22; 4; 18; -24; 36; 30; 3; -9; 71; 37; 23
-7; -28; 79; -1; -30; -25; -17; 44; 22; -14; 56
29; -22; 90; -8; -1; 34; -10; 24; 72; 16; 69
-17; -12; 4; -15; -9; -45; -1; 24; 3; -23; -5
20; -15; 70; 0; 9; 40; -10; 13; 71; 25; 59
-9; -11; 46; -16; -28; -47; -6; 45; 11; -16; 38
->
37; 23; 22; 4; 18; -24; 36; 30; 3; -9; 71
-14; 56; -7; -28; 79; -1; -30; -25; -17; 44; 22
16; 69; 29; -22; 90; -8; -1; 34; -10; 24; 72
-23; -5; -17; -12; 4; -15; -9; -45; -1; 24; 3
25; 59; 20; -15; 70; 0; 9; 40; -10; 13; 71
-16; 38; -9; -11; 46; -16; -28; -47; -6; 45; 11

95; -42; 6; 25; -65; -70; -4; 90
95; 1; -58; -17; 50; 25; -68; 6
96; 33; -23; -48; -61; 48; -8; -33
95; -34; -19; 40; -23; -78; -58; 11
96; -1; -54; -25; 62; 11; -59; 1
96; -50; 40; -50; -68; 32; 73; -51
96; 39; -70; 83; 43; -47; 74; -2
96; -47; 20; 5; -77; -51; 46; 75
96; -32; -22; 40; -17; -77; -62; -1
95; -48; 26; -4; -79; -43; 65; 56
96; -33; 7; -75; 44; 16; 16; -36
->
-4; 90; 95; -42; 6; 25; -65; -70
-68; 6; 95; 1; -58; -17; 50; 25
-8; -33; 96; 33; -23; -48; -61; 48
-58; 11; 95; -34; -19; 40; -23; -78
-59; 1; 96; -1; -54; -25; 62; 11
73; -51; 96; -50; 40; -50; -68; 32
74; -2; 96; 39; -70; 83; 43; -47
46; 75; 96; -47; 20; 5; -77; -51
-62; -1; 96; -32; -22; 40; -17; -77
65; 56; 95; -48; 26; -4; -79; -43
16; -36; 96; -33; 7; -75; 44; 16

-53; 43; -9; -50; 12; -51; -38; 7; 2; 53; 51; 31; -69; 0
84; -37; -25; 47; 18; 61; 19; -64; 54; -27; -53; -56; 68; -60
->
-69; 0; -53; 43; -9; -50; 12; -51; -38; 7; 2; 53; 51; 31
68; -60; 84; -37; -25; 47; 18; 61; 19; -64; 54; -27; -53; -56

-2; 1; -2; 0; 1; -1; 3; -2; -3; -3; 1; 3; -2
-3; 0; 0; 0; -1; -1; 2; 0; 0; -1; -2; 1; 0
0; -2; -1; -1; -2; 1; 0; -1; 1; 3; -3; -1; 0
79; -15; -6; -84; 1; -84; -62; -9; -6; -9; -16; -23; -90
3; -73; -1; -9; -31; 1; -4; -4; 32; 70; -92; -54; -8
->
3; -2; -2; 1; -2; 0; 1; -1; 3; -2; -3; -3; 1
1; 0; -3; 0; 0; 0; -1; -1; 2; 0; 0; -1; -2
-1; 0; 0; -2; -1; -1; -2; 1; 0; -1; 1; 3; -3
-23; -90; 79; -15; -6; -84; 1; -84; -62; -9; -6; -9; -16
-54; -8; 3; -73; -1; -9; -31; 1; -4; -4; 32; 70; -92

-59; -16; 63; -31; -67
-64; 13; 80; -64; -30
-54; 69; -44; -15; 52
-63; -37; -35; -6; 23
-64; 99; -92; 92; -43
->
-31; -67; -59; -16; 63
-64; -30; -64; 13; 80
-15; 52; -54; 69; -44
-6; 23; -63; -37; -35
92; -43; -64; 99; -92

-20; -25; -45
15; 15; 47
39; -10; 24
14; -8; 13
-7; -24; -30
63; 10; 100
50; -33; 61
->
-25; -45; -20
15; 47; 15
-10; 24; 39
-8; 13; 14
-24; -30; -7
10; 100; 63
-33; 61; 50
